Rotation paths and how fast each direction turns (degrees each step)
Each turn is a multiple of 5 degrees from 10 to 175, or 0.
Path 1:
[ 2.95 -2.77 -0.48  0.28 -0.40  0.46  1.06 -0.46 -0.15  0.65  0.56  1.33
  0.03 -1.83 -0.02 -1.52 -1.72  1.76  0.42  0.13  1.09 -0.35 -1.92  0.57
 -1.71  0.27 -2.02 -0.49 -1.96]
[ 1.91 -2.00 -0.20  0.72  1.06  1.01  0.57  0.34 -0.29  2.05 -0.03  2.95
 -0.76 -1.25 -0.08  0.96 -1.54  0.55 -0.99  0.23 -1.14 -1.49 -0.64  0.20
 -1.29  2.19 -0.47 -0.69 -2.65]
[ 1.42 -1.57 -0.32  0.01 -0.14  0.27  1.93 -2.56 -0.67  0.79  0.83  2.87
 -0.97 -0.82  0.98 -0.69 -0.86  0.98 -0.59  0.37 -2.12 -0.69 -2.67 -0.44
 -1.49  0.73 -1.27  0.69 -1.16]
[ 1.67 -2.42 -1.66  1.17 -0.15  0.18  0.62  0.47 -0.20  0.45  2.71  2.20
 -1.62 -0.34 -0.81  0.10 -0.20  0.93  0.14  1.17  0.01 -1.69 -2.72 -0.16
 -1.71  0.29 -1.23 -0.48 -1.66]
[ 2.12 -3.50 -0.01 -0.66  0.01  1.70  0.97 -0.47  0.11  0.93  0.51  1.19
  0.90 -1.99 -0.30 -1.03 -1.66  1.05  0.21  0.63 -0.02 -0.76 -1.51  0.79
 -1.83  0.70 -1.42  0.19 -2.39]
[ 2.69 -1.23 -0.31  1.34  0.78  0.07  1.01 -0.05 -0.69  1.59 -0.28  3.25
 -1.17 -0.99  0.57  0.41 -1.88  1.26 -1.05 -0.14 -0.67 -0.60 -1.22  0.13
 -1.10  1.54 -1.39 -0.91 -2.17]
[ 0.73 -2.21 -0.42 -0.33  0.18  1.12  1.30 -1.85 -0.47  1.26  1.43  2.78
 -0.89 -0.86  0.48  0.05 -0.13  0.20 -0.75  0.89 -2.40 -2.16 -1.93 -0.70
 -1.51  1.15 -0.83  0.67 -1.53]
[ 2.24 -2.18 -1.34  0.84 -0.87 -0.14  1.07 -0.48 -0.15  0.23  2.21  1.80
 -1.22 -0.58 -0.28 -1.02 -0.68  1.78  0.48  0.76  0.48 -0.64 -2.93 -0.14
 -1.99  0.05 -1.53 -0.29 -1.43]
[ 1.88 -3.61 -0.25 -0.12  0.59  1.79  0.35  0.75 -0.02  1.25  0.61  1.62
  0.34 -1.58 -1.07  0.21 -1.39  0.53 -0.14  0.71 -0.05 -1.36 -1.21  0.77
 -1.81  1.21 -0.80 -0.11 -2.74]
[ 2.59 -1.33  0.17  0.49  0.36  0.33  1.63 -1.53 -0.95  1.40 -0.39  2.76
 -0.50 -1.34  1.18 -0.38 -2.16  1.41 -1.01 -0.31 -0.89 -0.31 -1.74  0.05
 -0.83  1.05 -1.84 -0.07 -1.93]
[ 1.17 -1.68 -0.98  0.83  0.38  0.62  0.79 -0.69 -0.51  1.15  1.98  3.07
 -1.91 -0.37 -0.02  0.56 -0.02  0.25 -0.64  0.78 -1.66 -2.58 -1.84 -0.84
 -1.54  1.32 -0.64 -0.19 -1.63]
[ 1.71 -3.13 -0.73 -0.26 -1.06  0.67  1.33 -1.32  0.20  0.13  1.83  1.53
 -0.11 -1.17 -0.23 -1.75 -0.58  1.43  0.80  0.72 -0.23 -0.65 -2.68  0.20
 -2.43  0.17 -1.41  0.43 -1.47]
[ 2.40 -2.71 -0.82  1.07  0.88  0.67  0.40  1.35 -0.29  1.30  0.53  2.25
 -0.43 -0.94 -0.80  0.50 -1.78  1.08 -0.39  0.40  0.66 -0.64 -1.57  0.87
 -1.53  1.19 -1.07 -0.75 -2.70]
[ 1.84 -2.07  0.31 -0.48  0.60  1.28  1.53 -1.88 -0.85  1.60 -0.13  2.39
  0.01 -1.70  1.05 -0.04 -1.60  0.69 -1.07  0.04 -1.96 -1.38 -1.41 -0.13
 -0.71  1.00 -1.44  0.60 -1.95]
[ 1.83 -1.08 -1.23  1.27 -0.42 -0.50  1.18 -0.83 -0.47  0.82  2.04  3.05
 -2.27 -0.56  0.50 -0.16 -0.30  1.10 -0.12  0.68 -0.88 -1.87 -2.28 -0.82
 -1.49  0.88 -1.19 -0.69 -1.16]
[ 1.08 -3.69 -0.80 -0.36 -0.29  1.42  0.73 -0.43  0.34  0.68  1.70  1.60
  0.04 -1.25 -1.00 -0.83 -0.15  0.62  0.66  1.23 -0.76 -1.40 -2.19  0.43
 -2.73  0.73 -0.57  0.57 -1.99]
[ 2.71 -2.24 -0.47  0.85  0.43  0.29  1.07  0.28 -0.62  0.96 -0.12  2.12
 -0.10 -0.99 -0.17 -0.25 -2.47  1.80 -0.39 -0.03  0.58  0.53 -2.09  0.70
 -1.33  0.59 -1.74 -0.47 -2.29]
Directions:
[-0.34  0.62  0.04  0.19 -0.37 -0.40  0.06 -0.66  0.23  0.09  0.04  0.70
 -0.52  0.14  0.36 -0.16  0.52  0.02  0.14  0.01 -0.81 -0.10  0.23 -0.38
 -0.53  0.69  0.52  0.01  0.27] : 90
[-0.43 -0.61  0.40 -0.90 -0.06  0.70  0.14 -0.68  0.11  0.05 -0.13 -0.36
  0.72 -0.36  0.02 -0.25  0.18 -0.34  0.03  0.11 -0.69 -0.22  0.12  0.08
 -0.10 -0.02  0.14  0.65  0.00] : 160
[ 0.02  0.02 -0.15 -0.25  0.26 -0.04  0.37 -0.30  0.42  0.43  0.55 -0.26
  0.40 -0.13  0.08  0.66 -0.23  1.27 -0.43  0.59 -0.01 -0.26 -0.04  0.03
 -0.45  0.29 -0.22 -0.40  0.19] : 0
Path 2:
[ 1.13 -0.78  2.35 -0.02 -0.98 -1.53  0.02 -0.39  0.95  0.75 -0.86  0.45
  0.39 -0.90 -1.47 -1.01 -1.24 -0.80  2.58 -1.46 -0.46 -0.91  0.07 -1.30
  0.34  2.08 -0.15  1.57 -1.62]
[ 0.38 -0.24  2.27 -1.14 -1.26 -0.21  0.35  0.12  0.99  0.38  0.44  0.50
 -0.44 -0.86 -1.41 -0.11 -0.39 -0.46  2.87 -2.71 -1.30 -0.56  0.13 -0.93
  2.44  1.36  0.57  1.25  0.31]
[ 1.48 -0.89  1.97  1.13 -0.90 -1.28 -0.16 -1.01  0.32  1.61  1.08  1.27
  0.22 -1.28 -0.74 -0.13 -1.21 -0.16  2.45 -2.50 -1.18 -0.33  0.37 -1.16
  0.23  2.07  0.13  1.17 -0.16]
[ 0.01 -0.98  3.36 -0.21 -1.16 -0.19 -0.36 -0.66  1.12  0.00  0.15  0.14
  0.73  0.23 -1.17 -1.37 -1.15 -1.08  2.80 -1.56 -0.43 -0.77  0.06 -1.43
  1.57  1.99 -0.18  0.94 -0.66]
[ 1.16 -0.17  2.17 -0.30  0.29 -0.63 -0.59  0.24 -0.06  1.49  0.63 -0.16
  0.27 -1.41 -1.84  0.19 -0.58 -0.02  2.53 -2.32 -1.30 -0.94 -0.12 -1.27
  1.74  1.56  0.36  2.13  0.41]
[ 1.10 -0.67  2.36  1.28 -0.95  0.21 -0.39 -0.85  0.99  0.39  1.48  0.26
  0.36 -1.27 -0.25 -0.58 -1.18 -1.92  2.57 -2.25 -1.26  0.18  0.54 -1.34
  1.14  2.27 -0.13  0.88  0.33]
[ 0.37 -0.59  2.71  0.43 -0.31 -0.30 -1.87 -0.63  0.74  0.94  0.77  0.02
  1.08  0.58 -1.88 -0.04 -1.12  0.28  2.28 -1.96 -0.71 -0.89 -0.10 -2.04
  1.39  1.92  0.28  1.11 -0.72]
[ 1.54  0.10  1.77  0.07 -0.15 -0.27 -0.83  0.35  0.73  0.55 -0.03 -0.90
  0.39 -1.98 -1.70 -0.40 -0.90 -1.88  2.35 -1.67 -1.28 -0.39  0.10 -1.61
  1.18  1.83 -0.18  2.40 -0.61]
[ 0.72  0.01  1.76  0.61 -1.11  0.37 -1.29 -0.64  1.43  0.17  1.69  0.25
 -0.08 -0.41 -1.05  0.89 -0.40 -0.74  2.02 -2.68 -1.49  0.21  0.35 -1.88
  2.02  1.70  0.91  0.64  0.10]
[ 1.51 -0.44  1.97  1.26 -0.64 -1.12 -1.61 -0.53  1.17  0.84  0.22  0.16
  0.81 -0.73 -1.66 -0.16 -1.20 -0.35  1.86 -1.66 -0.77 -0.51  0.21 -2.28
  0.07  2.10  0.14  1.24 -1.97]
[ 0.58  0.25  2.05 -0.85 -1.20 -0.01 -0.49  0.20  1.87 -0.45 -0.30 -0.51
  0.00 -0.80 -1.77 -0.22 -0.32 -1.34  2.31 -1.87 -1.03 -0.24  0.23 -1.80
  2.24  1.43  0.52  1.42 -0.93]
[ 1.79  0.00  1.05  0.72 -0.96 -0.94 -0.74 -0.36  1.17  1.14  1.10  0.86
 -0.48 -1.59 -1.50  1.07 -0.43  0.13  2.05 -2.84 -1.72  0.06  0.42 -1.61
  1.01  1.71  0.88  1.22 -0.76]
[ 0.82 -0.54  2.22  0.69 -2.13 -0.96 -0.40 -0.88  1.86 -0.12 -0.05  0.73
  0.08 -0.43 -0.94 -0.61 -1.00 -1.34  2.36 -1.74 -0.58 -0.14  0.40 -1.67
  0.62  2.16  0.14  0.57 -1.92]
[ 0.67  0.01  2.03 -1.05 -0.96 -1.14 -0.31  0.13  1.09  0.76 -0.59  0.70
 -0.22 -0.45 -2.41  0.31 -0.33  0.42  2.46 -2.23 -1.03 -1.11 -0.02 -1.57
  1.78  1.31  0.87  1.52 -1.23]
[ 1.67 -0.34  1.64  0.44 -1.42 -1.10  0.59 -0.44  0.94  0.74  0.52  0.93
 -0.68 -2.21 -0.73 -0.12 -0.78 -1.33  2.56 -2.40 -1.42  0.13  0.31 -1.00
  0.81  1.88  0.23  1.41 -0.39]
[ 0.04 -0.87  2.77  0.17 -1.76 -0.69 -0.43 -1.24  1.37  0.67  0.64  1.30
  0.10  0.60 -0.99 -0.31 -0.82  0.15  2.57 -2.45 -0.67 -0.59  0.26 -1.36
  1.51  2.00  0.59  0.27 -0.75]
[ 1.22 -0.59  2.39 -0.47 -0.32 -1.39  0.00 -0.04  0.26  1.36 -0.67  0.40
  0.38 -1.23 -1.83 -0.79 -0.98 -0.54  2.81 -1.58 -0.72 -1.24  0.11 -1.09
  0.72  1.81 -0.28  2.20 -0.91]
Directions:
[ 0.81  0.24  0.88  0.19  0.04  0.03 -0.57  0.15  0.30 -0.18 -0.19 -0.57
 -0.46 -0.14  0.02 -0.02 -0.04  0.39  0.69 -0.31 -0.06  0.17 -0.46  0.81
 -0.08  0.31  0.07 -0.49 -0.11] : 0
[-0.57  0.00  0.34 -0.33 -0.62  0.64  0.29 -0.07  0.54 -0.87  0.01 -0.21
 -0.14  0.38  0.41 -0.40  0.07 -0.86  0.17  0.06  0.12  0.28  0.10  0.03
  0.64  0.06 -0.04 -0.44  0.22] : 155
[ 0.35  0.27 -0.51 -0.08  0.03  0.24  0.43  0.23 -0.11  0.08  0.56  0.07
 -0.56 -0.87  0.25  0.53  0.30 -0.20  0.01 -0.52 -0.59  0.40  0.12  0.29
  0.39 -0.16  0.18  0.14  0.89] : 115
Path 3:
[-1.02  2.00  1.22 -1.10  0.35 -0.27  1.33  0.26 -0.22  1.45  0.34 -0.23
 -1.30  0.93  2.12  0.06  1.69 -0.09 -0.41  1.47 -0.96  0.85  2.11  0.40
 -1.40 -2.05  0.92 -0.30  2.25]
[-0.81  1.91  2.27 -1.21  1.30 -1.54  0.85  0.39 -0.30  2.27 -0.31  1.08
 -0.19  0.30  2.09  1.03  0.91  0.42  0.93  1.01 -0.12  0.28 -0.85  0.74
 -1.79 -0.47  1.12 -0.74  2.14]
[-0.29  0.52  0.91 -1.65  1.29 -0.75  1.57  0.07 -0.66  0.52  0.25  0.22
 -1.18 -0.03  1.83  2.22  1.16 -0.02  1.58  1.26 -2.39  0.89  0.16 -0.40
 -1.43 -1.85  1.10 -0.54  2.17]
[-1.21  2.00  1.33 -2.41  0.62 -0.59  0.00  0.14  0.71  0.49  1.36 -0.12
 -1.10  0.22  2.65  0.85  0.21  0.63  0.47  1.56 -0.44  0.76  1.41  1.11
 -1.75 -1.13  1.03 -0.35  2.54]
[-0.85  1.61  1.81 -0.95  0.86  0.13  1.84  0.63 -0.87  2.44 -0.07  0.66
 -0.29  0.34  1.42  1.00  2.26 -0.06  0.04  0.88 -0.82  0.08  0.93  0.94
 -2.01 -1.39  0.51 -0.73  2.39]
[-0.40  1.63  1.62 -1.12  1.21 -2.15  0.91 -0.30 -0.23  1.16 -0.46  0.77
 -1.20  0.68  2.74  0.87  0.53  0.12  1.19  1.37 -1.03  1.27 -0.46 -0.54
 -0.95 -1.15  1.36 -0.76  1.92]
[-0.84  0.97  1.12 -2.55  1.26 -0.17  0.41  0.35  0.11  0.49  1.14  0.18
 -0.51 -0.40  1.67  2.66  0.76  0.43  1.43  1.07 -1.38  0.06  0.20  0.91
 -1.99 -1.25  0.97 -0.57  2.49]
[-0.91  1.93  0.99 -1.47  0.59 -0.10  1.14  0.10 -0.07  1.09  0.74 -0.33
 -1.43  0.81  2.22  0.31  1.39  0.02 -0.20  1.41 -1.05  0.96  2.25  0.40
 -1.52 -1.96  0.80 -0.38  2.40]
[-0.86  2.20  2.32 -1.28  1.18 -1.12  0.91  0.36 -0.34  2.27 -0.32  1.05
 -0.17  0.33  2.08  0.90  1.24  0.37  0.55  1.00  0.04  0.21 -0.40  0.91
 -1.91 -0.70  1.03 -0.63  2.12]
[-0.14  0.67  0.89 -1.44  1.30 -0.96  1.63 -0.08 -0.56  0.64 -0.08  0.40
 -1.28  0.30  1.90  2.10  1.33 -0.19  1.61  1.10 -2.33  0.90  0.11 -0.44
 -1.24 -1.84  1.15 -0.74  2.13]
[-1.17  1.78  1.06 -2.54  0.90 -0.83 -0.25 -0.14  0.71  0.32  1.22 -0.07
 -0.95  0.13  2.41  1.22  0.12  0.62  0.62  1.39 -0.53  0.76  0.99  0.92
 -1.64 -1.13  0.90 -0.40  2.65]
[-1.05  1.75  1.57 -1.00  0.76  0.33  1.75  0.56 -0.71  2.13  0.33  0.37
 -0.33  0.42  1.47  1.02  2.32  0.06 -0.20  1.02 -0.88 -0.12  1.25  0.88
 -2.07 -1.71  0.50 -0.61  2.43]
[-0.51  1.88  1.87 -0.93  1.05 -2.07  1.11 -0.10 -0.33  1.65 -0.70  0.97
 -1.41  0.76  2.61  0.59  0.71  0.05  0.94  1.24 -0.88  1.18 -0.25 -0.27
 -1.06 -1.01  1.43 -0.62  2.03]
[-0.68  0.66  1.11 -2.32  1.40 -0.54  0.63  0.12 -0.17  0.62  0.92  0.42
 -0.45 -0.58  1.69  2.73  0.70  0.36  1.73  0.94 -1.58  0.09 -0.12  0.76
 -2.04 -1.29  0.95 -0.66  2.42]
[-0.99  1.96  0.96 -1.60  0.33 -0.17  0.93 -0.03  0.18  0.89  0.74 -0.49
 -1.40  0.59  2.39  0.45  1.12  0.08 -0.20  1.54 -1.15  0.98  2.37  0.48
 -1.41 -2.06  0.73 -0.33  2.29]
[-1.14  2.32  2.19 -1.16  1.15 -0.72  0.82  0.41 -0.29  2.37  0.00  1.10
 -0.03  0.45  1.89  0.86  1.27  0.37  0.22  1.10  0.23  0.11 -0.12  1.00
 -2.01 -0.64  0.87 -0.62  2.28]
[-0.06  0.67  1.18 -1.22  1.38 -1.22  1.84  0.05 -0.93  1.08 -0.41  0.53
 -1.18  0.25  2.09  1.77  1.45 -0.19  1.44  1.16 -2.06  0.95 -0.16 -0.67
 -1.29 -1.77  1.22 -0.77  1.79]
Directions:
[ 0.05 -0.26  0.18  0.34  0.21  0.28 -0.02 -0.68  0.08 -0.07 -0.10 -0.75
 -0.21 -0.93 -0.19 -0.53 -0.27  0.14 -0.30  0.21  0.37 -0.65 -0.59 -0.26
  0.36 -0.33 -0.46  0.37 -0.36] : 0
[-0.08  0.52  0.50  0.70 -0.10 -0.05  0.42  0.17 -0.37  0.99 -0.61  0.32
  0.24  0.36 -0.05 -0.67  0.54 -0.16 -0.61 -0.08  0.58 -0.11 -0.06  0.10
  0.00  0.15 -0.03 -0.03 -0.08] : 100
